One vector is turned by the same rotation once a step. Each row is the vector after some number of steps, and that number follows the row.
The counts run from 0 to 1158.
[160 133 107 160 133  97 115 134  70  82 133 119 153 150 135 113 156 142
 148 106 108 101 130 108 174 137 126 161 190 146 147 125 178 134 136 107
 128 149 107 186 123 115 118 159  92 167 157]
671
[177 141 100 153 114 124  77 128  69 140 135 116 150 175 121 178 173 121
 136 159 122 127 125 127 152 101 149 146 167 172 140 142 168 146 144 122
 129 137 159 166 110 140  91 132 126 163 159]
409
[148 123 104 132 165 124 106 131  79 152 159 107 146 125 134 118 140 125
  92 125 123 101 137 117 116 113 148 138 143 155 179 132 203 122 145  80
 105 123 154 174 103  81 143 143 140 162  97]
421
[142 120 132 170 142 116 114 170  83 106 149 106 116 159 126 101 105 123
 129 104  95 103 130  91 151 136 114 128 166  94 169 115 147 117 115  83
 104 127 110 143 102 139 115 121  97 214 131]
1067
[199 111 129 156  94 141 104 154  95 136 135 123 130 146 108 154 144  63
  84 143  98 121 119 122 156 139 115 141 160 172 147 132 134 111 163 141
 118 109 126 188 137 131  99 132 137 174 145]
344
[118 113  85 149 134 121  76 131 109 147  90  91 117 182 126 138 139  83
 111 125 104 101 108  89 146 118 118 112 117 146 160 114 163 129 158 120
 121  85 141 140 114 152 118 140 100 207 136]
451
[169 124 115 155 157 148 108 143 117 147 128 108 116 156 100 172 163  66
 100 131 104 113 129  97 123 163 121 133 158 151 130 125 177 111 180 107
 125  95 112 164 120  95 106 134 140 165 144]
691
[169 121 103 152 123 186 126 150 101 144 154 105 126 150 127 155  97  67
 124 157  96 153 136  91 113 126 135 131 179 101 174 152 118 124 120 124
 121 133 102 119  96 101  98 115 118 173 148]
18
[136 103  71 104 127 147 141 126  96 134 128  90 137 161 150 163 121  82
 153 156 109 143 152 118  95 100 137 141 178 127 165 139 189 128 143 121
 122 139 123 116 114  95  99 178 100 148 155]
642
[122 118 103 132 133  82 117 133  43  86 120  99 128 163 133 109 147 116
 122 141 117  66 113 131 137 122 136 141 143 141 160 101 150 118 145 102
 126 118 132 175 140 135 136 119  89 183 156]
211
[160 125  86 112 140 129 101 118  90 148 120  95 153 162 136 175 181  92
 128 170 120 110 131 147 115  96 150 139 152 180 140 143 193 130 167 139
 131 123 150 160 131 111 118 148 105 144 163]
411
[164 148 111 155 162 167 120 149 103 124 149  96 155 112 131 127 139  77
 137 126  91 114 123 106  95 134 134 126 193 131 146 143 177  93 146 119
 107 106 107 143 115  72 153 136 121 157 136]
255
[124 136 119 139 117 113 110 142  88 108 151  91 143 143 148  84  92  91
 139 105  94 117 128  98 139 119 117 138 189 115 178 113 145 131 135 107
  98 119 164 136 102 116 122 158 107 205 115]
724
[166 142 105 162 115 138  98 152 129 116 149 102 141 127 157 113 136  88
 124 111 133 122 161 124 142 120 136 160 176 113 185 169 171 127 124 133
 108 119 129 158  78 102 132 158 122 201 146]
431
[126  93  95 114 142 116 127 138  86 175 150  92 150 150 142 129 101 114
 115 132 100 128 137  92 125 113 125 104 154 145 166 100 197 115 134  87
  88 112 146 113 130 112 109 163 104 182 112]
976
[153 108 100 143 174 150 146 139 102 164 157 109 145 132 132 150 126 100
  99 130 123 131 160  86 115 164 132 138 176 144 150 142 188 105 140  97
 125 119  95 142 134  63 118 149 116 156 122]
1040
[177 134  99 141 100 132 120 129  93 151 174 136 151 146 128 150 146  84
 133 162 128 148 149 114 146 129 152 138 193 136 167 134 181 112 122 105
  96 117 144 136 102  96 109 160 144 166 171]
526
[115 134  67 146 143 179 113 128  95 153 139 108 162 131 119 148 118 106
 102 141 118 129 123  86 125 143 140 145 155 166 148 153 160 110 146 117
 120  74 158 171 110  78 153 124 117 165 110]
79
[191 156 114 141 141 110  96 126  80 164 136 109 136 148 134 157 166  77
 106 164 129 106 125 158 142 118 167 123 159 179 171 136 168 123 149 127
 123 124 120 157 130 104 114 136 135 158 146]
66
[132 137 107 160 101 119  99 150 104 136 101  75 124 165 134 124 138  61
 126 130 111 108 119 115 156 118 123 120 169 140 155 121 132 132 150 149
 130  98 143 130 126 156 112 129 102 214 154]
107
[143  89  80 140 148 189 115 139 107 150 133 106 128 162 140 163 115 107
 121 155 103 128 143  79 107  99 122 130 130 103 162 166 141 116 117 128
 115 136  87 122 112 115 114 126  90 190 155]
363
[169  82 108 135 157 150 130 161  91 139 113 101 113 163  97 150 108 100
 105 111  73 111 103  91 117 135  99 102 114 139 158 104 177 111 155 106
 121 118 104 127 133 137 105 137  79 165 132]
626
[182 125 137 131 156  98 108 141  74 158 176 111 147 137 116 116 151 108
  89 136 106 114 130 118 151 152 129 115 149 180 164 100 178 125 148  82
  96 120 159 151 126 116 113 128 124 172 113]
859
[150 124 105 138  96 152 108 143  89 118 115 103 132 157 126 119  81  52
 109 143  86 120  99 111 153 140 120 117 146 148 179 128  92 139 141 153
 128 103 153 155 113 136 109 118  94 196 125]
1074
[134 120  93 126 130 133 125 133  79 121 146 103 129 129 140 111 128  56
  99 164 107  84 111  91 107 120 133 117 147 125 171 105 143 105 153 103
 100  93 125 153 132  67 163 125 128 177 150]
715
[141 150 103 124 163 127 120 126  92 143 113  90 159 156 124 139 119  81
 144 111 107 126 128 159 124 159 130 121 173 177 160 139 192 128 159 135
 140 100 162 139 111 117 100 160  80 161 109]
56
[166 118 108 120 174 183 112 129 100 112 144  98 124 166 119 170 142  72
 115 156  89 115 130 109  78 137 109 149 153 121 150 145 131 150 167 117
 140 141 134 156  96  87 110 106 111 150 144]
135
[152 151  80 131 168 144 119 106  94 108 114  85 127 153 144 104 126  53
 125 154 111 107 109 113 125 161 147 119 143 144 187 139 129 152 143 136
 149 122 136 133 109  68 124 119  88 160 146]
1009
[137 150  85 164 123 176 117 143  96 141 145 122 160 137 127 148 109  90
 140 151 124 135 147 124 123 141 143 139 178 127 157 191 143  92 113 138
 118  92 112 137  99 117 129 115  91 196 150]
1051
[140 122  94 154 182 149  85 117  88 136 101 117 150 157 118 135 124 117
 104 116 101  97  98  93 152 160 118 115 103 178 151 153 146 123 144 123
 139  97 124 173 120 120 131 123  64 179 111]
332
[188 104  88 154 147 135  64 118 105 113 123 116 132 162 131 125 181 124
 117 138 103  94 101  75 158 113 119 138 102 160 155 133 158 156 144 116
 122 129 133 168 107 110 124 135 107 173 162]
157
[181 132 128 148 164 151 116 130  97 130 116 111 116 176 121 169 121  55
 108 145  94 134 122 115 128 172 118 131 167 145 162 138 119 146 160 125
 155 137  99 150 121 102  73 125 109 161 133]
573
[148 116 107 142 100 147 113 151  90 102 116  96 128 170 108 127 107  58
 115 149  98 119 115 110 148 149 106 134 148 140 163 134  94 143 137 150
 136 106 146 147 113 156  94 103  78 204 152]
1075
[135 125  93 133 116 137 118 130  70 115 150 100 138 136 128 142 127  91
 150 149  84 108 105  90 101  87 143 137 191 121 159  99 173 115 158  98
  93 119 147 158 117  76 137 159 150 155 136]
24
[179 131 103 123 165 190 128 128  97 133 134  91 148 139 140 160 120  70
 125 146  91 135 122 123  81 127 134 141 179 141 166 163 141 136 156 142
 136 148 111 146 111  68 118 142 106 139 127]
1104
[119 111  90 132 152 158 140 135  53 140 123 103 148 158 112 166 122 124
  92 155 112 118 118  87 122 141 130 161 161 179 131 132 146 130 155 113
 145 120 138 195 144  90 121 112 107 144 103]
927
[113 116  90 133 131 155 144 140  47 149 101  99 143 158 110 181  97 107
 137 153  91 128 111 113 108 118 123 129 180 152 131 125 163  95 144 133
 133 113 110 147 155 129 116 127  77 161 124]
466
[149 162 111 156 127 134 116 150  39 101 139 105 128 152 105 140 126 101
 159 147  87 100  99 141 100 112 159 132 188 121 161 116 162 105 148 106
 110 121 140 155 104 123 136 104 118 155 149]
995
[173 103 100 112 155 141  85  90 104 102 158 145 164 166 135 123 132 105
 127 148 104 120 114  98 152 151 103 138 111 157 163 150 134 162 134 114
 111 131 157 168  97 100 104 168  83 166 149]
500
